Each row is where one point has got to under a steady rotation. How many steps took it there?
The counts run from 0 to 112.
[-16  -1  -6  27  26  38 -67   3  -4  -9  11 -11  19  13   5 -32  -2 -76
 -17 -33   5  -1  10  -4   3 -35  -4 -26   0 -18  44  -6 -16  23   3   4
  -4  -2 -54 -25 -35 -14 -37  12 -21 -53 -12  -4   6  36 -13  36  11  16
 -12  25  -7 -39  20   5 -19  19  -9 -20 -21 -16   8 -18   5 -25  -5  -4
  -2  -5  11  -5 -22  41 -14  48  -1 -24]
35
[-18  -7   9  23   8  -2 -49 -12  -8 -12   8 -30  26  -8  -2 -11   1 -75
  32 -26   3  10 -26   6 -31  -9  -9  32 -12 -34  49   0 -28   6  23 -18
   4  18  -7   1 -56  16 -59  -5 -19 -65 -18  10 -19  10 -14  44  15  15
 -27  16   6 -33   1   0  -4  19 -39 -12 -14 -28  28 -15  -9 -23 -24   0
 -11 -34  16  -3   4  29   4  12 -11 -18]
62
[-24  18 -40  10  28  27 -58  22  -1   8   7  -8   8  15  15  -4  -6 -91
 -16  -9  13  14  -3 -17  -9 -44   3   1  -3 -26  48  11 -29  19 -12  -4
  20  30   0  10 -41 -40 -59   8 -30 -34  20 -19   2  21 -20  16  15  21
  -4  -9   4 -15  30  -2 -15  27 -29  -5  -9 -14  32   0 -20 -40 -27  -1
  11  -9  20  -2  -5  33  -4  30 -10 -18]
106
[-43  11 -30  17  18   9 -63 -13   6  -8  11 -10   9  29   0 -11  -7 -59
 -31  -4   0  -4   1  10   5 -31  -5   0  17 -25  53  -1 -44   8  -8  -4
  19  -1 -33  -2 -68 -22 -39   5 -34 -39  10  -8   3  34   0   8  10  18
 -34  40 -13  -8  17  -8   7  32 -29  -5 -24  -4  17 -13 -14 -27  -4 -21
   1  12  28 -14  -5  33   9  40  -8 -30]
100
[-25  -4   1  28  22  20 -66   6 -15  -6  -4   0  11   5  25 -41   7 -77
  18 -34  12   6 -24 -29 -21 -29  -1   7 -11 -28  49   2 -23  14  15  -9
  -2  19 -19  24 -57  -9 -41 -14 -20 -48 -23  -6  -2  22  -9  45  20  11
 -16  24   4 -22  43  -4 -18  23 -18  -9 -10 -11  14  -5 -10 -14   5   6
   7 -12  20   5 -16  39 -16  34  -3 -25]
37
[-28  19 -22  14  28   6 -56   6  10   6   6 -23  22  17   2  -6   2 -65
   0 -26 -25  12 -14  -1 -11 -15  14 -25 -17 -13  38  -2 -51   2 -10  -1
 -38  -6 -22 -12 -50 -11 -40  20 -10 -41  20 -31   1   8  15  31  21   9
 -39  -2  11 -24  52  -5  23  35 -31 -14 -23 -41  20 -14  -1 -36   3   4
  20 -15  17 -18  14  29  -2  12 -18 -37]
20
[-34  -6  -5  24   3  10 -43  -7  -1  -8  11 -12  27  19  18  -2  -7 -59
  20 -13   0  -3 -38   3 -35 -28  26   2   6 -21  48  17 -41  17  26 -27
  36  28 -14  -7 -63   1 -30   3 -33 -53 -25  -2  -6  -1  -3  17  10  18
 -34  -4 -19  -9  40 -18   0  42 -29   5  -7 -18  18  -9 -24  -7   0 -12
 -26 -18  25  -8   8  17   6  -8 -30 -16]
71
[-23   4 -16  -4  13   2 -58  -3  14 -12   6 -18  13  30  -6 -14   5 -58
 -13  14  -6 -15 -23  -8   6 -43   7 -29  18 -45  49  -5 -34  34  10  25
  17  26  -7   5 -62 -24 -24  -7 -31 -37  12 -35 -10  34   2   3  25  23
  -7  13   8 -19  21  -7  -4  31 -44   9 -20 -22  10 -17 -11 -45  -4  13
  -5   5  13  -1  -3  27   5  36 -19 -28]
98
[-21  10 -25  23  21  22 -49   5 -14  11  -5 -13  27  17  25 -25  -1 -75
  -8 -18 -13  18 -45 -16 -28 -40  13 -22 -27 -11  48   5 -29  38  12 -12
   5  -1 -14   5 -49  -1 -48   1 -20 -37 -32 -12   6   8  -2  27   5  -1
 -33 -14 -12 -18  57  -4   2  51 -20 -14   5 -42  17 -10 -21  -6   5  17
 -22  -8  13  -9 -11  25 -19  10 -16 -26]
46
[-12  -4   6  24  -2  17 -55  -1  -6 -25   6 -30  14  13   2 -11  -3 -79
  -2  -2   1  11 -15  -2 -17 -48  14  -4   4 -35  48   8 -38  12  33   3
  30  18 -16 -11 -40   6 -49  21 -28 -44 -22 -26 -26  17 -21  11  14   7
 -10 -17 -12 -29  26   7   0  30 -23  -8 -11 -37  18 -34  14 -30  -8  -1
 -40 -30  12   1  -2   9   4  41  -7  -3]
65
[-33   8   0  -1   3 -10 -33 -26  19  -2  -3 -20  17  15   0  14   7 -68
  18   8 -20   1 -32  23 -14 -22 -12  10 -10 -28  47   2 -36   4   8  13
 -15  11  -4 -13 -58 -16 -38  17 -25 -48  -2 -29  -3  33  15   6  20  18
 -33   7   2  -9   9 -20   4  17 -26 -20 -26 -23  18 -27 -23 -39 -19  -6
  -2 -20  37  -1  15  38  19  25 -34 -27]
92
[-32 -10   0  25  -3   8 -55  -7   9 -18   3 -10  24  -3  -8 -14 -15 -68
  17 -12  -9 -18 -17   2 -11 -29  22 -17  -9 -34  45 -12 -32  10  18   2
  17  13 -35 -31 -64  20 -27  10 -23 -53 -30  -5  -7  15  -3  34   5   9
 -23   2  -9 -19  41 -10   3  38 -38 -15 -27 -22  -1  -8   9   2  15  -5
 -16  -1  32 -15  -6  28  14   4 -12 -33]
69
[-15   1 -21  12  25   9 -42 -14   4   4   6 -22  23   0  31 -15  17 -71
   7 -22   6  10 -31   7 -26 -19  25 -10 -22 -10  44  19 -38  21  14  10
 -11   0 -21  15 -67 -25 -39   5 -11 -62   8 -12   1  25   2  27  25  10
 -27  16   1 -29  25 -17 -13  12 -28  -7   0   0  33   9 -37 -42   1  -9
  20 -17  13 -14  13  30 -19  16 -16 -18]
12
[-18   5  -3  18  13  34 -39   0   6  -9  -4  -7  28  -1   8 -23   4 -75
  20 -26 -19   5 -14 -11 -15 -36  11 -40 -36 -22  43  -4 -23  42  -2   8
 -10  -5 -37 -17 -44  -2 -37  13   7 -59 -23 -13  -1  14 -12  42  20   4
 -10 -21 -17 -37  48   1 -14  34 -22 -17  -3 -38   5   2   7  -9  12  22
  -7  -3  19 -20   6  36  -8   4 -13 -19]
44
[-12  13  -3  15   1   5 -41  10  -7   0  -8  -7  24  18  12 -14  -8 -72
   0  -4 -37 -12 -27  -4 -24 -35 -12 -14 -24 -22  56 -13  -2  40  -7  -4
   9   6  11  16 -53   1 -61   9 -24 -15 -30   4  -6  21   3  17  13  10
 -19  -5 -10 -14  39  -5  -7  37 -52  -1 -12 -45  22 -14 -11   2   7  15
  -6   0  18 -11   4  36  -9  11 -28 -37]
48
[-31  14 -11  22  17  29 -40   1  10   7  -2  -6  14  15  17  -7  14 -81
   1 -19  -2   7  -9   5 -18 -33 -26  16 -34 -17  47  -1 -14  22  -1  -4
  17  -7 -21  11 -40 -21 -58  13 -12 -56 -15   4   1  32 -18  36  10   7
  -7   0 -36 -18  33   3  -2  21 -24 -20   4 -30  24  -3  -7   2   1   2
  -8 -21  34 -11   8  42   5  31 -29 -15]
42
[-28   4 -21  17  32  11 -49  -1  -2  15   3  -1  22  14  34 -20   2 -85
  13 -21  -2  23 -24 -15 -21 -28   3   1 -19  -8  42  22 -18  14 -11  -4
 -19   7 -12  -4 -52 -17 -44   8 -24 -40  -8 -17  13  14  15  27   6   9
 -25   8   1  -7  48 -27 -11  34 -23 -23 -27  -2   4  -4 -24 -34 -11   4
  17 -10  26   7  -7  43 -12   9 -28 -39]
111
[-23  -2 -12  -3  22   9 -47 -22   8   3  15 -11  23  12  32 -26  13 -73
   4 -30   0   1 -14  11 -18 -24  23 -11 -22  -4  38  21 -36  18   9   8
  -3  -9 -37  -7 -62 -19 -33  18 -18 -71  14  -7   5  23  19  28  21   7
 -37  29  -5 -27  20 -27  -6  22 -32  -9   2   1  18   9 -19 -31  -6 -18
   8 -12  20 -29  14  26  -8  23 -23 -12]
11
[-10  -4 -17  -3  23   4 -51   0   1   6  -5 -11  37   3  19 -10  16 -69
   2 -18  -5 -17 -32   5 -26 -31  15 -15 -29 -19  48  12 -34  29  18  17
  -7  10  -2  26 -60 -33 -39  -2 -11 -51  15 -29  -7  27  -4  24  21   4
 -19   4  12 -32  28  -9 -15  19 -35  -6  -1 -18  42  12 -21 -43  -8  13
  17 -12  10 -13   8  34 -20  17 -21 -19]
13
[-26  11  -5   5  20  -3 -46 -15   6 -12  -9 -19   9  20   5 -10  12 -58
   0  17  -4 -10 -50 -10 -13 -26  15 -11   9 -50  46   5 -44  26  19   4
   7  41  -5  15 -71 -20 -34 -11 -20 -44  14 -23  -8  27   6  17  22  21
 -18  17   4 -24  10 -11 -25  17 -47   4 -15 -16  24 -16 -24 -43 -11   4
  -8  -8  11  -5   6  18  -4  32 -18 -27]
97
[-19   0 -18  -1   9 -14 -49  -8  -3   0   9  -4  19  35  29 -17  -7 -71
 -15  -3 -10  -3 -22  -6  -9 -42   8   0   8 -14  48   9 -24  20  17  13
  22  31 -12   7 -57 -29 -45  13 -41 -42  -3 -14   0  35  22 -11   6   8
 -23  16   1  -6  30 -34 -11  27 -40  -1 -18   8  24   2 -32 -36  -5 -16
   3 -10  24   0   3  38  -8  40 -37 -26]
7
[-29  14   2  22  21  33 -39  -4  10  -8 -16 -10  18   1   9 -14   7 -83
  19 -19 -12  -4  -9  -4 -15 -29 -19 -10 -53 -20  54  -4  -4  38   1  13
   3   3 -21  -7 -49 -14 -49  13  -8 -56 -23   1   0  35 -13  52  21  14
   9  -9 -23 -28  30  -4 -11  23 -29 -18   3 -38  13  -4   1  -2  10  10
  -2 -15  22 -18  10  44  -1  16 -29 -23]
43
[-12  -1  -7   5  -1  15 -41   7  22 -16   9 -17  38  20   3  12 -10 -76
   5  -5  -4 -20 -21  29 -16 -46  -1  -9 -13 -29  56   0 -24  33  12  -4
  38  29  -5 -10 -58  -8 -36   0 -27 -51 -17  -1 -14  20 -14   5   8  18
 -10 -14 -10 -28  21  -6  -5  22 -56  -6 -12 -36  33   1 -11 -11 -12   2
 -11  -3  24   4   3  24  15  -5 -31 -10]
73
[-23  25 -29  13  32  15 -50  -2  -2  21   3 -22  20  23   7  -4   7 -69
  -6 -14 -12  20 -20   1 -31 -18   7  -7 -10  -7  50   2 -56   6 -15 -25
 -25   1 -20  -2 -48 -12 -58  15 -19 -33  24 -21  -3   5   6  24   8   9
 -39   1   3 -25  43   0  15  41 -34   1 -18 -41  32 -11 -21 -33 -15   1
   3 -18   5  -5  25  33 -16  18 -14 -30]
21
[-30  26 -20  16  17 -13 -53 -18   1   9 -13  -2   4   7  17 -19   9 -66
  21   0 -25   5 -23  -9  -2 -17 -17  -9 -25 -26  50   2 -37   2  -9  30
 -24 -15  -6  13 -71 -23 -48   9 -10 -35   7 -19   2  32  18  36  34  17
 -21  10   6 -22  45 -17   4  15 -34  -8 -16 -21   9 -13  -8 -28  10  -8
  22  -7  27 -12  18  42   8  18 -17 -32]
18
[-23   2 -18   5  37  21 -51  -6  19 -11  11  -9  16  -5  -3 -16   0 -71
  25 -34   1  -6  -7   5 -12 -21   4 -16   6 -36  48   9 -32  26  -7   7
  -9  24 -16  -5 -78 -15 -28  -5 -14 -59  16 -20 -10  10 -13  35  32  29
 -13  22   1 -26  35 -14  -6  29 -46  -7 -34 -15  19  13 -11 -41  -2   1
  20   0  14  -8   0  34   3 -14  -5 -20]
103
[ 13  -7  -6  13  12  23 -34  10 -15   0   7 -35  29  -5  -8 -20 -11 -77
  -3 -23 -28  -3 -20  16 -23 -33   3 -40 -14 -21  48 -15 -18  44  -2  -1
 -33  -5 -12  -3 -49  10 -51   5 -15 -50 -16   6 -11  -7 -13  29  22   5
 -21   2   6 -38  17   7 -16  37 -46   0 -21 -58  32 -15  -7 -22  -6  13
 -15  -3  -3 -16   1  15 -10  15   2 -18]
54
[ -3  19 -19   8  24   3 -65   6  -7  -3   2 -12  17  22  12 -25   4 -84
 -38 -11  -9 -13   4  -8  -4 -39  21 -30 -10 -15  47  -5 -41  17   1  20
   8  -9 -15  18 -39 -27 -37   9 -22 -25  11 -24  -8  26  10  17  20  -2
 -18  -4  18 -34  25   1   5  31 -44   7   2 -23  30  -5  -9 -24   1  -1
  16  -1   8 -20  10  26   0  39 -23 -27]
15
[-16  -2 -14   3  13  -4 -51  -8  12  -4  10  10  30  22  27 -16  -6 -78
 -12 -12 -13 -20  -9   9  -3 -45 -21  -2  -9 -19  41   5  -7  22   0  22
  18  22  -7   7 -63 -26 -30  15 -37 -43  -8  -7   1  34  24   4  12  12
 -24  21   2  -7  15 -32 -14  16 -50  -4 -18  -8  20   2 -30 -31  -6 -12
  10  -5  34   3   2  44   2  26 -46 -27]
8
[-24  14 -22  17  28 -18 -54  -6  -3   7  -3  -5  -1  16  25 -16  10 -72
  -1   7 -14   7 -17 -11  -4 -21   5   1 -21 -22  48  -2 -34  -6  -5  13
   8 -22  -7  17 -65 -38 -53  15 -16 -38   5 -13   3  29  17  35  25  13
 -18  18   3 -24  26 -12  -6  13 -30  -5  -2 -15  14 -19   0 -13   0 -13
  12  -7  29 -21  13  49   4  41 -21 -29]
17
[  3   3   0  28   7 -11 -45   7 -24 -15   4 -31  -2   9  17 -39  -5 -85
  15   0 -22  15 -29  -8  -8 -28 -16   1  12 -32  49 -15 -17  21  19  23
   2   6  16  25 -66 -12 -69   3 -17 -39 -29  12 -14  12  -7  26  30  24
 -11  17  -1 -23   2   0 -17  19 -34   5  -1 -29  19 -39  -7 -18  -4   2
 -32 -18   1  -7  -9  18  -4  42 -10 -20]
57
[-17  14  -3   5  10 -19 -41 -18  -5  -5   6 -19   9  33  26 -19   8 -81
   4   1 -15   7 -16 -12  -7 -21  23  -8   4 -27  40   8 -47  -7  13  10
  -1   8  -7   0 -52  -9 -37  38 -27 -33  -4 -25 -13  17  25   8  17  13
 -40   4  -9 -21  20 -13   6  32 -46  -1 -13 -18  15 -45   3 -38  -2 -16
 -18 -14  11 -16  21  15  22  46 -25 -24]
90
[-45  11 -21  22  18   0 -49   1   1  21  -8  -2  15  16  10 -23  -3 -59
  -5   4 -22  15 -30  -3  -9 -31 -24  -6   7 -23  49  -5 -34  27  -9  -6
 -32   6 -11 -10 -47 -22 -60  11 -32 -40  -2  -7  15  18  13  20  11  11
 -32  23   3  -5  35 -10 -17  25 -17 -22 -31 -18  -2 -27 -27 -39 -15 -11
  -8  -3  19   9 -16  43 -16  43 -15 -40]
27
[-20  -2  -2  11  20  28 -59   9   5 -11   4 -10  16  14  10 -23  -3 -75
  -8 -13 -10 -13   0  13   1 -45 -22 -24   1 -24  47  -2  -3  39  14  20
  -5  13 -35 -17 -35 -21 -39  11 -20 -48 -13 -11  -7  28 -16  23  23   9
  -4  16   3 -29  24  11 -25  22 -25 -20 -27 -34   6 -10   2 -41  -3   5
   3   1  12   1 -16  41  -8  46  -6 -19]
34
[-24  22 -21  21  19   2 -36   8   0  -1  -9 -25   6  37   1 -25   9 -69
   0   9 -26  10 -10 -17  11 -33  -4 -38   6 -33  46 -12 -39  26  -8  -2
 -22   3 -25 -22 -37 -22 -50  26 -23 -32  14 -25  10  16  13  23  28  22
 -14   0 -10 -17  23  -3 -18  38 -27  -3 -17 -35   9 -34   7 -36   0  -2
 -16  -1   9 -14  -1  21  -2  48  -7 -24]
25
[-23   8 -10  31  18  30 -46   4  -8   0  -9 -14  22   7  25 -33   4 -74
  -3 -10  -6  11 -25 -11 -24 -42  22 -41 -34 -13  41   7 -38  38   7  -8
  -5  -6 -25  -6 -43  -6 -38   7 -12 -50 -24 -15   3   7  -6  40  16   2
 -20 -22 -16 -23  59   2  -1  54 -12 -19  -6 -39   5  -8   0  -6   7  18
 -23 -10  15 -15  -3  20  -9  14  -7 -22]
45
[-33  -8 -10  35  22  28 -65  -7 -11 -12   0  -3   9   2  16 -40  -1 -68
  -1 -36  15  10 -12 -20  -6 -39   2  -5  -7 -21  46  -4 -19  13  17  -7
   2   5 -42  -7 -44  -5 -39   4 -24 -51 -20   9   2  25 -11  48  13  12
 -25  37  -1 -23  34   4 -24  33  -6 -10 -12  -7   6  -5 -10 -21  -4   4
   8  -4  15  -9 -17  35 -20  47  -4 -18]
36
[  2   2 -18   7   8 -13 -40  -1  -2   3  12 -13   9   9  28  -5 -11 -96
   8 -13 -20   0  -6  12 -16 -27  -5  19 -15 -27  53   6 -18   5  -1  17
  14  -4   9  13 -75 -16 -58  26 -18 -51  -7  -1 -13   2   7  13  19  24
 -15   5  -5 -34  -2 -18 -15  13 -61   0 -12 -12  30  -9 -13 -16  -8 -11
   7 -16  24 -21  25  27  24  16 -34 -14]
82
[-25   0 -12  -9  15  10 -49 -13  15  -2  20  -9  25  17  20 -25  -2 -72
 -12 -34  -6 -20   5  15   3 -23  10 -18 -10 -17  40   8 -28  21   0  15
  -9  -8 -35 -23 -63 -15 -21  28 -14 -60   5  -8  -3  31  15  22  25   6
 -28  24 -18 -30  21 -18 -10  23 -50  -2 -12   4  14  10 -11 -24  -4 -19
  13  -4  26 -26  11  41   8  22 -31 -27]
10
[-17  -6 -28  11  10  -5 -55   3  -1  -3   4  -6  28  35  33 -28  -3 -69
 -14 -13  -1  -3 -20 -12  -7 -41  29 -25   7 -12  31  19 -37  17  24   7
  17  25 -16  -7 -57 -21 -21  17 -40 -38  -4 -20  -4  12  23   4   5   8
 -26   5   5 -17  24 -25 -17  46 -42  -1 -11   4  17  -2 -17 -31  -5 -13
 -18  -5  12  -2  -5  18 -10  34 -33 -30]
6
[-22  12   5   5  35  16 -50   9   0  -3  24 -21   8  30   0 -33   2 -74
   6 -31 -11  -1  -6 -11 -13 -18   5 -19  31 -29  35   1 -23  36   2 -26
 -27  30 -27 -21 -45   0 -40   6 -21 -40   3   0  -5   4   6  28  22  27
 -31  34  -5 -30  23  -4  -9  42 -51   7 -33 -32  14 -23  -7 -21  -3  -5
  -9  -7   0 -10   4  19 -20  28  -9 -30]
30
